Rotation paths and how fast each direction turns (deg/step)
Each turn is a multiple of 5 degrees from 10 to 175, or 0.
Each row of a path follows its step; steps can be skipped.
Rotation 1:
step 1: [ -1  -3  13  -2   0  -7  -7  -8 -25 -27 -19  -2 -20  10 -17  26   3 -26
  -3  13  51  13   7   8  -6  -7   9 -13   4  11  -5 -25   7 -41  -9  29
   5  -2   0 -30 -12  17  12  16  24  12  -2   1  -3 -19  -5   1 -22  -1
 -15  -9  -8  19  21 -51  40   5  10 -41   8  31  -8]
step 2: [-10  11 -40 -20 -23  14   6  10 -27 -25   7   6  51   6 -11 -14  15  11
  25  -2  16  19  12  -9 -20  19   1 -25 -14 -22  30   0  15  -8 -14  19
   5 -16  11   3  -4 -16  40  10  27  33 -17  -2  18 -17  23   9  19  33
   4  -6 -39 -18 -12   1  -1 -20   2  17  -1   8  -9]
step 3: [ 11  10 -25 -11  12  -6  16  -5   1  20  14 -13  33   8  48  31 -41  20
 -12  16 -16   1  18  -3  27   4   8  19  14 -32 -20  11 -15 -13 -28  17
  11  -3   2 -11  -8  -3   5  -5 -22  16 -24  10  19 -24   2 -23   5  -3
 -44   5 -18 -10  34  26  10  17 -15  -7  18  -1  -3]
step 4: [  7  -3  28  46 -15 -40  -4 -14  34 -31  -2  18  10  24  -6 -22   2   2
  -1 -26 -18  14  38  17 -27  -6  10  12   4 -20   1   5   3 -13   9  -4
   2  -9 -18 -30  20  13 -12  -6  18 -13  20  19  20   0   0   1 -11  -8
 -18   3  -6 -38  14  30   3   2 -30  11  26 -14 -28]
step 5: [ 10  14  17  19   1   2 -17  -1 -14 -25 -29  21 -46  -1 -14  18 -34   7
  -9 -24   8  16 -16  12  -3 -18  14 -10  25 -12  16  -1   2  17  -1  44
  13 -17   9  11   4 -29 -10  12  13  -9  13   2 -44  -3 -15  32   6   1
 -48   8 -26  -2  18 -10  26  -6   6   8 -14 -14  14]
step 6: [ -5  -4 -28  11   4  17  12 -13 -33  -3 -25 -21   5  12   1  -2  40 -25
 -21 -15  52 -14  -3  10  -3 -19 -21   8   1   3  16   1  22  -9  21  48
  10 -14   9 -11   1 -11  25  11  41  -6 -23  18   8 -17  16   1  -1  -6
  17 -10   5 -13  31  -9  22  -2   8 -37  11  16 -18]
step 8: [  4  13   5  -2  -7 -13  25 -21 -19   3  45  -2  34  15  17   5 -30  18
 -47   5 -14 -10  29  -4 -10   7   1  19  -1  -9  25  -6   1   8  12  -8
  -3  -8  13 -11   2 -26  12 -32  -3  41   4  -8  16 -16  -5 -10  -3  19
 -27 -15 -36 -36  19  24 -16   7 -27  -7   0 -15  -4]
step 9: [ 11   2   5   5 -22  -5   4   4  -2 -29 -14 -11 -30  32 -11  14 -21 -10
   6  -6  -1  23   8  22  19 -11  16  -2  32 -12 -23   8   0 -27  14  -7
  -3  -3 -17 -32  11  18  -7 -10   8 -18  28  23  26  19 -27 -12 -10  -9
 -33   1 -25   4  32  52  33   2 -23  21  14  -8   0]
step 11: [  4   7 -43  -6  10  11   0  29 -18   8 -38  -9   7 -31  31   0   1 -21
 -19 -11  33  -5   3 -11  21   9  28   0  20  11  26 -14  17  -6 -19  33
  31   1  11  13  22 -12  32  28  21 -11  13  21 -19 -14  11  -8   4  12
  -4  10   2  -8  41  -2  10 -20  -4 -25  -8   1 -19]
step 12: [ 16   8 -15   5  22   6  13 -23 -18 -10  16  14  25   3  36 -19  24 -13
  19  19   6   6   9  -9 -24  19 -17   5   3 -29  11 -22 -43  -3 -13  13
 -17  28  -8 -20 -11 -30  22 -28  44  -6 -16 -14  32 -23   8   5 -15   5
   4   4  18 -20  21  13  20  18  -8  -1  -6 -24 -21]
step 14: [-25 -17  -5  10 -44  26  17 -19 -19 -35  -1 -29 -20  14 -28  -6  -4   8
   4  -3 -17  -6  17  12 -22  -6  11  19  12   4   9   7  25 -15  -1   0
  17  -9  16 -37   4 -10  -4 -19  34   9   6  28  12  -2 -42  18  14   4
 -22  -8 -31  14  17  29  15  16 -20  -5   7   8  25]
Directions:
[  4  -4   0  -4  -6  -4  -3   3   0  -2  -8  -2  -7  -4   1   2  -3   4
   2   0   7   4  -7  -4   4   2   8   8   5   3 -13  -4  -2   1  -8   0
  -1   2   6   0  -4  -3   0  -8  -6   1   0  -6   7   2   5   1   0  -3
 -10   4   2   2   6 -10   1  -4  -4   0  -2   1   3]	175
[ -1  -2   6   1  -2  -8  -3   0  -4  -1  -8   6 -10   2  -3   7  -2  -4
   3   0  -1  -4   0  -4  -6   0  -8  -8  -1   7  -4   0   9  -2   3  -1
  -1   2   6  -3   7  -1  -1   2  -4   5  -1   5   9  -1   0   5   7   1
  -2  -1   0   0   3   7   0   7  10  -3  -1 -10   5]	80
[  1   1   2   4   6 -10   9  -7   8  14   1  -7   7  -9   5  -8  -2  -5
   3   3   3  -1  -2   2  -3   3   5  -8   4  -2  -4  -5   3   2  -6  -1
  -2  -3   3   0   8  -4   1  -2  -1   4  -2   4   0   4   4   2  -1   2
  -5  -2   3   3   1   4  -1   5  -1   4  -4   0  -5]	85
[ -1   3   6  -3   3   8   1  -4   4  -9   3   0   2  -3   5   5   8  -7
  -1   4   7   2  -3  -7   0   2  -5  -4   4   2   4  -4   0  -1  -6   3
  -4   0  -6  11   2   1   6  -2   4  -2   2  -1   1   1   8  -1   6   3
   4  -9  -5   3   8 -11  -3   3   6  -3  -1  -2  -4]	70
[  1  -2   2 -13  -4   4   7  -3  -3  -3  16  -2   0   4  -9   4   2   3
   4   6   5   3  -6   1   0   2   4  -2  -4   7   2 -12   0  -1   7  -4
   2  -7   5  -6   3  -1  -2   2  -7   6  -1   5   0   2  -1  -2  -4   1
  -1  -7   1  -1   2   1   4   1  -1  -1   3   4   1]	55
